[[124 125 124]
 [118 133 115]
 [116 150 118]]
=>
[[118 133 115]
 [116 150 118]]

[[132 135 118 135 139]
 [132 131 125 141 135]
 [127 125 119 127 131]
 [130 133 123 131 132]
 [129 138 116 152 137]]
=>
[[132 131 125]
 [127 125 119]]

[[118 102 138 115 131]
 [133 129 128 122 147]
 [112 134 130 125 132]]
=>
[[133 129 128]
 [112 134 130]]

[[108 151 113 111 134]
 [108 151 113 111 135]
 [108 156 120 130 150]]
=>
[[108 151 113]
 [108 156 120]]

[[141 142 131 142]
 [128 120 121 136]
 [134 150 137 127]
 [134 130 128 142]]
=>
[[128 120 121]
 [134 150 137]]

[[106 120 147]
 [121 125 138]
 [117 140 117]]
=>
[[121 125 138]
 [117 140 117]]

[[122 131 111]
 [129 127 132]
 [122 127  98]]
=>
[[129 127 132]
 [122 127  98]]

[[136 125 133 108]
 [146 125 133 108]
 [136 125 133 108]
 [136 125 104 108]
 [136 125 112 108]]
=>
[[146 125 133]
 [136 125 133]]

[[105 150 134]
 [139 141 124]
 [113 136 142]
 [106 145 107]
 [119 131 124]]
=>
[[139 141 124]
 [113 136 142]]
---
[[118 124 135 122 130 108 125 117 147 137 137]
 [130 117 131 147 143 118 101 142 125 150 121]
 [119 135 130 143 120 131 119 119 135 125 144]
 [139 137 150 137 114 113 128 124 138 131 114]]
=>
[[118 124 135 122 130 108 125 117 147 137 137]
 [119 135 130 143 120 131 119 119 135 125 144]
 [130 117 131 147 143 118 101 142 125 150 121]
 [139 137 150 137 114 113 128 124 138 131 114]]

[[139 155 138]
 [148 153 126]
 [143 116 135]
 [134 123 123]
 [102 109 138]
 [126 127 134]
 [107 128 110]
 [138 123 125]
 [140 131 133]]
=>
[[102 109 138]
 [107 128 110]
 [126 127 134]
 [134 123 123]
 [138 123 125]
 [139 155 138]
 [140 131 133]
 [143 116 135]
 [148 153 126]]

[[124 131 128 125 125 135 128 124 139 128 134 133]
 [126 129 129 126 126 133 129 126 136 128 133 132]
 [120 126 118 154 125 118 119 114 133 122 112 119]
 [127 121 126 142 128 117 125 120 125 122 120 123]]
=>
[[120 126 118 154 125 118 119 114 133 122 112 119]
 [124 131 128 125 125 135 128 124 139 128 134 133]
 [126 129 129 126 126 133 129 126 136 128 133 132]
 [127 121 126 142 128 117 125 120 125 122 120 123]]

[[127 128 128 127 129 127 128 129 128 128 128]
 [114 136 150 132 126 121 120 120 107 119 101]
 [113 128 130 131 130 124 130 123 134 118 129]
 [129 114 128 125 145 115 130 125 118 127 122]
 [140 135 139 134 133 121 126 137 121 133 110]]
=>
[[113 128 130 131 130 124 130 123 134 118 129]
 [114 136 150 132 126 121 120 120 107 119 101]
 [127 128 128 127 129 127 128 129 128 128 128]
 [129 114 128 125 145 115 130 125 118 127 122]
 [140 135 139 134 133 121 126 137 121 133 110]]

[[156 114 110 136]
 [124 125 112 149]
 [146 107 123 155]
 [106 121 107 121]]
=>
[[106 121 107 121]
 [124 125 112 149]
 [146 107 123 155]
 [156 114 110 136]]

[[132 120 123 111 118 106 133]
 [113 121 123 122 125 152 155]]
=>
[[113 121 123 122 125 152 155]
 [132 120 123 111 118 106 133]]

[[112 141]
 [148 111]
 [125 132]
 [144 107]
 [156 107]
 [111 147]
 [115 143]
 [113 142]]
=>
[[111 147]
 [112 141]
 [113 142]
 [115 143]
 [125 132]
 [144 107]
 [148 111]
 [156 107]]
